In the rows, 128 means zero.
Each path below is one point turned by a fixed rotation once a step. After each direction that follows a path, write how fast that rotation turns it, in degrees per step (0 if it stays still).
Each turn is a multiple of 5 degrees from 10 to 175, or 0.
path 1
[112 132 132 131 133 120 133 128 126 140 125 131 122 131 119 121 133 134
 124 122 118 122 125 134 129 139 131 139 134 128 132 134 120 128 131 128
 121 133 133 131 134 132 131]
[118 133 127 121 122 117 134 133 122 135 131 127 115 137 125 123 130 132
 125 129 117 123 131 135 134 140 127 137 134 125 130 139 125 135 124 130
 120 130 135 129 129 131 132]
[114 136 128 130 132 119 138 124 126 136 130 130 119 126 122 123 126 130
 128 128 115 125 131 135 124 142 132 137 134 133 127 137 121 132 128 122
 121 133 133 125 130 132 124]
[118 127 132 123 127 121 131 123 122 139 132 124 117 127 124 121 128 129
 127 129 121 121 129 134 135 145 134 139 132 125 132 135 126 133 120 125
 118 129 134 128 133 127 134]
[111 136 130 131 130 117 134 124 122 133 129 131 119 124 119 122 130 133
 121 123 118 124 127 136 130 138 133 130 132 129 128 134 124 133 127 131
 117 133 133 125 127 134 136]
[116 134 136 130 122 119 132 131 125 134 134 127 121 132 122 120 130 128
 127 126 118 120 136 132 135 141 130 139 135 123 129 133 126 136 124 126
 117 127 128 128 133 132 130]
[115 129 132 130 126 118 137 128 124 136 132 124 113 124 126 122 132 130
 126 127 114 122 127 137 124 138 134 137 135 128 129 131 123 134 128 126
 122 133 132 122 121 133 130]
[117 130 132 131 133 119 127 127 125 134 130 128 123 130 123 119 134 136
 126 128 120 122 125 131 132 146 134 146 133 123 126 136 126 132 124 126
 120 130 128 128 130 132 130]
[114 131 125 127 128 117 135 132 126 134 126 126 115 130 122 123 132 130
 128 125 117 127 126 141 130 139 132 134 139 126 133 132 126 129 123 134
 117 132 131 125 129 134 134]
[117 131 131 129 126 119 134 131 123 136 129 134 122 131 122 121 132 134
 128 124 114 118 130 134 129 141 130 140 133 126 127 136 117 130 131 126
 120 129 130 133 136 130 128]
[115 132 130 121 128 120 136 127 125 141 130 123 115 134 126 123 132 129
 124 128 119 125 128 135 130 139 128 140 135 129 133 136 126 133 127 127
 125 132 138 125 128 133 131]
[117 135 126 128 130 117 132 126 123 132 129 131 120 128 122 122 125 136
 126 132 116 124 128 133 129 145 134 135 132 129 125 142 122 133 124 125
 117 133 132 129 129 129 129]
[114 131 131 125 129 121 135 122 124 138 131 126 118 127 121 122 130 124
 129 124 121 124 132 138 133 143 132 136 136 127 132 131 128 130 122 128
 118 127 133 124 137 131 132]
[115 131 134 131 124 118 132 128 121 137 131 129 117 125 121 122 128 134
 122 125 115 118 128 132 130 138 134 131 131 126 130 134 119 134 128 127
 118 134 132 131 127 129 136]
[114 137 135 128 128 119 134 126 124 133 134 127 120 131 123 120 135 129
 123 125 120 123 133 133 132 141 128 142 133 126 126 134 130 137 126 128
 121 128 132 122 128 136 130]
[116 129 131 134 126 118 132 131 128 135 130 124 116 126 125 121 126 132
 129 132 115 124 129 134 127 142 137 135 138 126 131 133 123 134 122 125
 117 134 127 126 124 131 129]
[117 127 130 127 131 120 133 125 121 133 131 130 120 126 123 119 137 131
 128 123 118 120 125 138 130 143 135 144 132 124 125 131 126 129 126 130
 120 127 130 124 132 133 131]
[113 131 131 131 129 118 131 134 127 139 124 126 119 134 121 122 132 134
 124 125 118 125 126 134 132 138 131 135 137 125 136 134 123 130 126 131
 119 135 132 131 129 133 135]
[118 134 126 124 124 117 136 132 122 130 132 132 118 133 124 122 133 132
 128 127 114 121 131 137 129 140 127 140 133 126 123 138 123 133 128 129
 121 128 131 127 131 133 127]
Speeds:
[129 126 128 126 125 128 127 130 129 130 128 124 125 130 129 129 126 127
 128 130 129 129 128 128 129 127 128 126 130 127 132 127 129 129 125 129
 127 129 129 129 126 127 130]  155
[129 127 127 127 131 128 127 126 129 128 129 126 127 126 130 128 126 128
 130 132 129 130 126 127 126 131 130 131 128 129 127 129 130 128 126 125
 129 129 128 126 126 127 126]  85
path 2
[115 127 130 143 120 129 123 129 139 130 122 122 125 134 127 131 124 125
 119 121 129 140 122 122 127 126 125 137 130 119 120 141 121 126 134 133
 120 121 130 134 132 124 126]
[112 132 132 136 119 124 125 136 134 130 124 131 123 132 127 128 120 130
 118 116 126 137 119 121 127 123 128 136 125 116 120 141 128 129 132 130
 120 135 128 136 132 128 130]
[112 135 133 134 119 128 120 137 140 135 119 125 128 128 135 133 123 122
 125 118 127 135 124 127 130 125 127 139 129 115 124 135 120 123 132 129
 122 129 130 134 137 124 131]
[114 135 130 135 121 123 128 132 134 135 119 122 124 132 129 133 118 124
 123 120 126 134 126 116 128 128 120 141 128 118 122 143 119 128 127 128
 122 133 125 130 128 122 129]
[113 133 126 130 125 125 124 134 133 131 122 128 119 130 129 131 122 121
 124 118 123 131 124 127 132 125 126 134 127 110 120 137 115 129 132 128
 119 140 125 130 132 119 131]
[115 127 127 139 124 130 122 128 139 130 120 119 121 132 127 134 123 118
 123 124 127 135 124 125 129 125 122 136 132 117 121 138 113 128 134 132
 119 128 128 128 131 118 127]
[113 124 127 137 123 125 124 130 134 128 125 125 118 134 124 129 121 126
 116 120 125 135 116 122 128 123 126 133 126 117 119 144 123 132 132 133
 119 135 126 130 126 124 130]
[112 128 132 137 120 129 118 133 142 129 122 125 124 129 131 128 126 123
 120 117 127 135 117 132 130 123 131 133 128 115 123 136 123 127 135 133
 120 129 130 133 133 122 133]
[113 132 133 141 119 126 127 129 140 133 119 121 126 132 129 130 123 126
 120 117 128 139 120 119 128 130 125 139 129 121 125 143 124 128 128 131
 123 125 128 133 128 126 132]
[112 136 128 133 120 124 127 135 132 133 122 130 124 130 131 128 124 127
 122 112 124 136 123 124 131 129 129 135 124 111 120 140 123 128 130 127
 121 135 125 135 132 124 133]
[115 136 128 137 121 129 124 132 138 132 119 125 126 130 129 133 124 120
 127 119 126 137 130 124 129 128 124 139 131 115 121 135 114 125 133 128
 120 128 129 134 137 119 127]
[115 130 125 136 124 124 127 131 131 132 123 126 119 135 125 134 118 125
 120 122 125 136 126 116 127 124 121 137 127 117 117 143 118 129 132 129
 120 135 126 132 131 126 126]
[114 128 129 133 122 127 118 137 135 129 123 126 121 130 129 131 121 121
 121 122 125 130 122 129 130 118 127 134 127 112 118 136 119 127 136 132
 117 136 129 131 134 120 128]
[114 127 134 138 123 128 121 130 143 131 119 118 123 132 128 134 120 121
 121 125 128 134 118 123 127 122 122 139 130 122 125 139 120 128 131 133
 122 130 129 128 128 122 130]
[111 129 130 134 122 123 124 132 135 133 122 125 120 131 131 128 123 125
 118 116 125 132 116 125 131 125 128 133 124 115 123 144 124 130 129 131
 122 136 124 129 125 125 137]
[113 133 130 137 121 129 123 130 141 130 119 122 126 128 131 127 128 121
 124 114 126 136 121 130 131 131 129 135 129 114 125 136 118 128 131 130
 120 128 126 132 131 116 133]
[114 133 125 140 124 127 131 126 136 131 121 125 122 135 126 131 125 126
 121 117 126 141 123 118 128 132 124 136 128 117 121 143 118 130 130 128
 122 128 125 133 130 126 130]
[114 131 125 136 120 126 124 134 131 130 125 131 123 131 128 128 125 126
 120 116 125 136 126 126 130 125 130 132 126 110 115 138 120 126 136 129
 118 131 127 136 136 123 128]
[116 132 132 139 120 130 122 133 140 129 120 124 125 132 126 134 120 123
 123 122 128 139 125 122 125 122 123 140 131 120 120 136 119 126 135 130
 119 128 132 135 137 123 124]
Speeds:
[128 126 128 126 130 128 126 128 128 128 127 125 126 128 128 129 126 125
 128 131 127 124 127 129 129 126 126 128 128 128 129 128 126 129 127 129
 128 132 127 124 126 126 128]  45
[129 127 128 127 125 126 128 130 124 127 129 128 129 127 127 124 127 130
 127 126 128 126 129 128 128 128 128 128 126 127 126 130 131 129 128 128
 126 129 126 128 125 124 127]  135
